[[107 133 143 120]
 [123 135 155 155]
 [148 108 128 146]]
|
[107 135 128]

[[123 126 134 137]
 [136 127 102 143]
 [130 131 130 119]
 [145 116 113 128]]
|
[123 127 130 128]

[[127 106 111]
 [121 123 150]
 [120 135 144]
 [135 101 140]]
|
[127 123 144]

[[106 128]
 [104 132]
 [126 147]
 [124 131]
 [101 151]]
|
[106 132]

[[100 101 115]
 [148 142 119]]
|
[100 142]

[[129 132 133 129]
 [120 111 139 122]
 [154 132 125 151]
 [133 146 118 132]
 [103 128 139 110]]
|
[129 111 125 132]

[[141 113 144 138 109]
 [152 123 131 153 115]
 [119 149 109 119 158]
 [122 133 119 126 126]
 [123 131 117 129 123]]
|
[141 123 109 126 123]

[[129 125 129 124 119]
 [137 116 139 109 105]
 [135 139 136 118 117]
 [129 126 129 124 120]
 [132 120 130 116 104]]
|
[129 116 136 124 104]
---
[[127 125 124 127 129 128 128 128 127 128 128 129 125]
 [127 133 129 129 129 128 125 127 133 128 128 135 128]
 [131 130 127 128 128 128 126 128 134 128 128 120 128]
 [128 124 139 128 129 128 127 129 122 128 128 128 127]
 [128 121 140 127 128 127 130 128 127 128 128 140 129]
 [127 133 138 128 128 129 128 127 125 128 128 119 127]
 [128 153 130 128 129 128 130 127 126 128 128 129 129]]
|
[[128 121 140 127 128 127 130 128 127 128 128 140 129]
 [128 124 139 128 129 128 127 129 122 128 128 128 127]
 [127 133 138 128 128 129 128 127 125 128 128 119 127]
 [128 153 130 128 129 128 130 127 126 128 128 129 129]
 [127 133 129 129 129 128 125 127 133 128 128 135 128]
 [131 130 127 128 128 128 126 128 134 128 128 120 128]
 [127 125 124 127 129 128 128 128 127 128 128 129 125]]

[[141 123 148 115 132]
 [112 152 118 143 136]
 [142 120 139 117 124]
 [129 128 134 126 108]
 [123 156 135 127 131]
 [128 138 140 124 104]]
|
[[141 123 148 115 132]
 [128 138 140 124 104]
 [142 120 139 117 124]
 [123 156 135 127 131]
 [129 128 134 126 108]
 [112 152 118 143 136]]

[[129 143 138 108 119 128 128 121 116 128]
 [121 117 128 128 132 128 140 128 137 126]
 [121 123 126 133 128 117 137 126 137 117]
 [106 128 133 128 111 113 143 131 128 118]]
|
[[129 143 138 108 119 128 128 121 116 128]
 [106 128 133 128 111 113 143 131 128 118]
 [121 117 128 128 132 128 140 128 137 126]
 [121 123 126 133 128 117 137 126 137 117]]

[[130 124 119 152 133  98 121 123 115]
 [130 127 126 128 130 127 129 127 126]
 [126 135 125 123 118 142 128 123 121]
 [135 122 121 127 138 118 133 117 109]]
|
[[130 127 126 128 130 127 129 127 126]
 [126 135 125 123 118 142 128 123 121]
 [135 122 121 127 138 118 133 117 109]
 [130 124 119 152 133  98 121 123 115]]

[[121 137 136 122 100 138 133 121 130 118 139 123]
 [135 118 117 138 149 119 127 138 119 139 122 137]
 [129 130 133 127 126 116 113 128 131 127 117 128]
 [116 145 144 118 140 121 119 116 145 116 120 117]
 [117 136 138 123 143 135 138 118 142 118 136 120]
 [135 117 118 137 143 136 142 134 119 137 136 135]
 [118 140 140 120 127 118 116 120 140 118 119 119]]
|
[[116 145 144 118 140 121 119 116 145 116 120 117]
 [118 140 140 120 127 118 116 120 140 118 119 119]
 [117 136 138 123 143 135 138 118 142 118 136 120]
 [121 137 136 122 100 138 133 121 130 118 139 123]
 [129 130 133 127 126 116 113 128 131 127 117 128]
 [135 117 118 137 143 136 142 134 119 137 136 135]
 [135 118 117 138 149 119 127 138 119 139 122 137]]

[[141 153 147 129 110 103 114]
 [134 120 124 137 129 118 131]
 [118 129 138 129 118 125 138]
 [137 144 109 123 149 120 111]
 [114 144 144 115 109 138 148]
 [134 112 102 112 134 151 151]
 [127 138 116 132 135 116 136]
 [113 116 131 143 141 127 114]
 [131 140 134 121 116 126 138]
 [135 137 126 118 124 136 136]]
|
[[141 153 147 129 110 103 114]
 [114 144 144 115 109 138 148]
 [118 129 138 129 118 125 138]
 [131 140 134 121 116 126 138]
 [113 116 131 143 141 127 114]
 [135 137 126 118 124 136 136]
 [134 120 124 137 129 118 131]
 [127 138 116 132 135 116 136]
 [137 144 109 123 149 120 111]
 [134 112 102 112 134 151 151]]

[[120  99 147 114 130 141 120 147 109]
 [121  99 149 115 132 141 120 148 109]
 [129 132 131 140 124 118 141 126 142]
 [138 125 138 143 129 113 143 123 143]
 [141 126 141 146 131 109 145 123 145]
 [143 126 142 147 132 110 145 121 144]
 [151 121 152 148 139 110 154 116 149]]
|
[[151 121 152 148 139 110 154 116 149]
 [121  99 149 115 132 141 120 148 109]
 [120  99 147 114 130 141 120 147 109]
 [143 126 142 147 132 110 145 121 144]
 [141 126 141 146 131 109 145 123 145]
 [138 125 138 143 129 113 143 123 143]
 [129 132 131 140 124 118 141 126 142]]

[[145 108 109 144 134 126 125 144 109 144 124 145 123 138]
 [143 113 114 135 101 121 116 141 104 137 122 144 117 137]]
|
[[143 113 114 135 101 121 116 141 104 137 122 144 117 137]
 [145 108 109 144 134 126 125 144 109 144 124 145 123 138]]

[[122 124 132 140 135 128 132 137]
 [135 134 121 153 138 137 130 131]
 [146 132 112 142 152 145 114 121]
 [117 127 125 104 111 116 118 128]
 [120 121 126 132 147 131 129 126]]
|
[[122 124 132 140 135 128 132 137]
 [120 121 126 132 147 131 129 126]
 [117 127 125 104 111 116 118 128]
 [135 134 121 153 138 137 130 131]
 [146 132 112 142 152 145 114 121]]
---
[[123 104 138]
 [133 124 135]
 [117 103 133]
 [124 127 114]
 [132 151 124]
 [131 126 119]
 [126 138 108]
 [128 142 127]
 [122 120 116]
 [132 120 144]
 [131 143 151]]
|
[[131 143 151]
 [132 120 144]
 [123 104 138]
 [133 124 135]
 [117 103 133]
 [128 142 127]
 [132 151 124]
 [131 126 119]
 [122 120 116]
 [124 127 114]
 [126 138 108]]

[[144 144 112 107 145 111 112 143 112 107 144 111 111 145 142]
 [145 145 107 113 145 106 106 144 107 113 145 117 105 146 143]
 [115 115 126 148 115 126 126 116 126 148 115 148 126 115 116]]
|
[[115 115 126 148 115 126 126 116 126 148 115 148 126 115 116]
 [144 144 112 107 145 111 112 143 112 107 144 111 111 145 142]
 [145 145 107 113 145 106 106 144 107 113 145 117 105 146 143]]

[[123 118 126 120 131 151 124 131 120 123 136 128]
 [118 130 130 122 124 144 130 129 131 126 143 126]
 [106 143 112 122 124 125 138 142 138 119 115 127]
 [125 126 122 127 129 130 129 125 127 132 124 126]]
|
[[118 130 130 122 124 144 130 129 131 126 143 126]
 [123 118 126 120 131 151 124 131 120 123 136 128]
 [125 126 122 127 129 130 129 125 127 132 124 126]
 [106 143 112 122 124 125 138 142 138 119 115 127]]

[[112 129 129 127 117 122 128 112]
 [134 124 123 122 132 124 121 133]
 [117 128 135 132 117 115 118 114]
 [136 136 126 130 133 140 144 137]
 [116 118 131 125 119 109 105 114]
 [127 124 127 124 127 120 118 126]
 [140 127 121 124 139 139 136 142]]
|
[[117 128 135 132 117 115 118 114]
 [116 118 131 125 119 109 105 114]
 [112 129 129 127 117 122 128 112]
 [127 124 127 124 127 120 118 126]
 [136 136 126 130 133 140 144 137]
 [134 124 123 122 132 124 121 133]
 [140 127 121 124 139 139 136 142]]

[[108 105 114 122 114 110 134 124 134 113 114 112 133 134 121]
 [112 146 119 122 119 117 133 122 132 120 142 117 131 132 121]
 [136 117 135 136 135 136 113 137 113 135 118 136 112 113 137]
 [145 120 136 131 136 142 140 130 140 136 124 140 142 141 131]
 [120 147 125 126 125 125 119 127 118 125 142 124 118 119 126]
 [137 111 134 132 133 136 138 133 138 133 116 138 138 138 132]]
|
[[145 120 136 131 136 142 140 130 140 136 124 140 142 141 131]
 [136 117 135 136 135 136 113 137 113 135 118 136 112 113 137]
 [137 111 134 132 133 136 138 133 138 133 116 138 138 138 132]
 [120 147 125 126 125 125 119 127 118 125 142 124 118 119 126]
 [112 146 119 122 119 117 133 122 132 120 142 117 131 132 121]
 [108 105 114 122 114 110 134 124 134 113 114 112 133 134 121]]

[[142 118 143 113 131 154 141 142 118 113 142]
 [143 144 145 146 129 106 142 143 144 146 143]
 [120 142 120 147 126 100 120 121 142 145 120]
 [111 132 112 135 110 111 114 113 132 136 113]
 [143 134 144 132 115 126 146 143 133 132 144]
 [137 138 137 140 111 115 136 136 138 140 138]]
|
[[143 144 145 146 129 106 142 143 144 146 143]
 [143 134 144 132 115 126 146 143 133 132 144]
 [142 118 143 113 131 154 141 142 118 113 142]
 [137 138 137 140 111 115 136 136 138 140 138]
 [120 142 120 147 126 100 120 121 142 145 120]
 [111 132 112 135 110 111 114 113 132 136 113]]

[[107 136 121 121 123 119 121]
 [108 122 115 115 129 128 115]
 [120 157 142 141 117 109 141]
 [126 146 119 118 117 112 118]]
|
[[120 157 142 141 117 109 141]
 [107 136 121 121 123 119 121]
 [126 146 119 118 117 112 118]
 [108 122 115 115 129 128 115]]

[[157 108 123 125 109 127 127 129 125 127 139 130]
 [147 122 142 140 140 127 130 122 123 143 114 130]
 [124 141 138 129 143 126 133 121 135 128 126 125]]
|
[[147 122 142 140 140 127 130 122 123 143 114 130]
 [124 141 138 129 143 126 133 121 135 128 126 125]
 [157 108 123 125 109 127 127 129 125 127 139 130]]

[[128 140 124 137 121 128 130]
 [127 123 152 128 131 125 138]]
|
[[127 123 152 128 131 125 138]
 [128 140 124 137 121 128 130]]
